Each path below is one point turned by a fixed rotation once a step. After each direction that follows a path, write how fast that rotation turns it, in deg/step (0 if it stays still).
Each turn is a multiple of 5 degrees from 10 to 175, or 0.
Each row of a path follows its step; steps can be skipped.

step 0: +1.16 -1.79 -2.12 -0.27 +1.70 +0.40 +0.53 -0.70 -2.39 +1.12 -0.86 -1.19 +2.87 -1.96 +0.83 -1.02 -0.77 +1.40 -0.43 +0.72 -2.48 +0.23 -2.80 -1.97 -0.47 -1.05 +0.64 +1.60 -1.43 -0.25 -2.34 -1.09 -2.09
step 1: +0.15 +1.32 -3.29 +0.96 +2.71 +0.71 +1.71 -0.02 -1.36 +2.10 -1.20 +0.87 +0.86 -2.97 +0.64 -1.16 +0.69 +0.84 -0.33 +0.89 -2.43 +0.80 -0.89 -2.38 -0.31 +0.15 +0.60 +0.91 -0.71 +0.57 -3.56 +0.77 +0.65
step 2: -0.02 -0.01 -2.34 +0.92 +1.37 -0.02 +0.72 -0.05 -0.26 +2.54 -1.23 +0.83 -0.52 -3.15 +0.44 -0.87 -0.82 +0.83 -0.07 -0.72 -0.64 +1.87 -1.15 -2.12 +0.76 +2.14 -1.14 -0.08 +1.45 +4.09 -2.71 -0.85 +1.20
step 4: +2.01 +1.28 -0.80 -1.17 +0.90 -0.63 -0.11 -1.63 -0.27 +3.44 -1.66 +1.99 -0.07 -0.92 -1.61 -0.98 -0.43 +0.38 -0.20 -1.62 -1.42 -0.89 -1.85 -3.13 -0.81 -2.54 -0.97 -0.44 -0.53 +0.29 -0.99 -2.82 -1.67
step 5: +3.07 +1.36 -1.84 -1.23 +1.94 -0.21 +1.19 -1.07 +1.28 +2.50 -1.77 +0.42 -0.98 -0.50 -1.77 +0.55 +1.00 +0.90 -0.96 -2.79 -3.29 -1.37 -1.46 -1.81 +0.73 +0.26 +0.40 -1.65 -0.15 +0.97 -1.31 +0.17 -0.77
step 7: +3.59 -2.50 -1.58 -1.73 -0.10 +0.33 +0.12 -1.55 -0.70 -0.08 -0.93 +0.20 -2.43 +0.48 +1.11 +0.03 -1.16 +2.23 +0.16 -0.43 -2.31 -0.01 -1.05 -0.32 -0.74 -1.98 -0.99 +2.13 +2.06 +1.33 -2.55 -1.48 +0.03
step 8: +2.52 -1.11 -2.10 -0.65 +0.42 -0.49 +0.79 -0.89 +1.24 +0.32 -0.28 +0.49 -0.96 +0.15 -1.51 -3.59 +0.23 +2.30 +1.14 -1.15 -2.99 +0.45 -0.47 -1.24 -2.07 -1.60 -0.14 +2.98 +0.81 -0.88 -2.38 -0.49 +0.36
step 9: +0.39 -0.29 -3.40 -2.77 +0.60 -0.28 -0.24 -0.34 +1.55 +1.02 -0.93 +0.78 -1.26 -1.22 -0.69 -2.36 +1.29 +1.18 +1.70 -3.07 -2.01 +1.29 -0.41 -2.42 -0.19 +1.31 +0.92 +2.61 +0.38 -0.09 -0.33 +0.86 +1.69
step 10: -0.61 -1.61 -1.85 -3.70 +1.47 +0.05 -1.79 -0.18 +0.60 +0.13 -0.58 -0.18 -2.69 -2.65 -0.44 -0.82 +0.13 +2.75 -1.08 -3.11 +0.35 +1.50 -1.32 -0.76 +0.98 +0.99 +0.50 +2.29 -0.56 +1.35 -0.82 -0.69 +0.02
step 13: -0.45 -0.39 -0.99 -0.39 +3.57 +0.21 +2.53 +0.11 +0.78 +1.43 +1.51 +0.54 -2.25 -2.67 +1.40 -2.23 +0.56 -0.36 +0.66 -1.44 -1.80 -1.50 -0.80 -1.46 +0.86 +0.99 -0.09 +0.37 -0.22 +2.97 -2.21 +0.28 +1.47
Directions:
-0.75 -0.16 +0.51 -0.29 -0.29 +0.02 +1.10 -0.08 +0.33 -0.34 +0.81 -0.32 -0.90 +0.00 -0.40 +0.57 -0.49 +0.02 +0.34 -0.77 +0.12 -0.88 +0.60 -0.15 -0.66 -0.24 +0.31 +1.06 -0.81 +0.57 +0.40 +0.13 +0.29
10
+1.64 +0.40 +0.75 +0.17 +0.24 +0.48 +0.62 +0.00 +0.03 +0.33 +0.06 +0.31 -0.78 +0.88 -0.22 +0.01 +0.50 +0.13 +0.28 +0.23 -0.10 -0.11 +0.00 -0.06 +0.19 -0.52 -0.26 -0.78 +0.16 +0.89 +1.25 -0.16 -0.13
35
-0.38 +0.54 +0.51 +0.23 -0.43 -0.10 -0.26 -0.02 +0.26 +0.15 -0.39 +0.35 -0.24 +0.37 +0.17 +0.33 -0.25 -0.34 -0.13 -0.83 -0.82 -1.79 -0.37 +0.53 -0.20 +0.11 -0.62 -0.66 +1.02 -0.34 -0.55 -0.55 +0.15
35
-0.04 +0.21 +0.77 +0.36 -0.33 +0.30 +0.14 -1.21 -0.26 +0.33 -1.26 -0.29 -0.29 -0.03 -0.09 -1.20 -0.44 -1.05 -0.64 -0.07 -0.58 +0.25 +0.24 +0.50 +0.24 -0.35 +0.46 +0.66 -0.30 -0.02 +0.11 +0.59 -0.26
95
-0.35 +1.16 +0.35 +0.40 +0.74 -0.05 -0.11 +0.73 -0.02 -0.68 -0.21 +0.28 -0.96 -0.27 -0.72 -0.40 +0.24 +1.24 -0.85 +0.38 +0.11 +0.12 +0.14 +0.61 -0.34 -0.41 -0.64 +0.15 -0.43 -0.48 -0.46 +0.40 -0.33
160
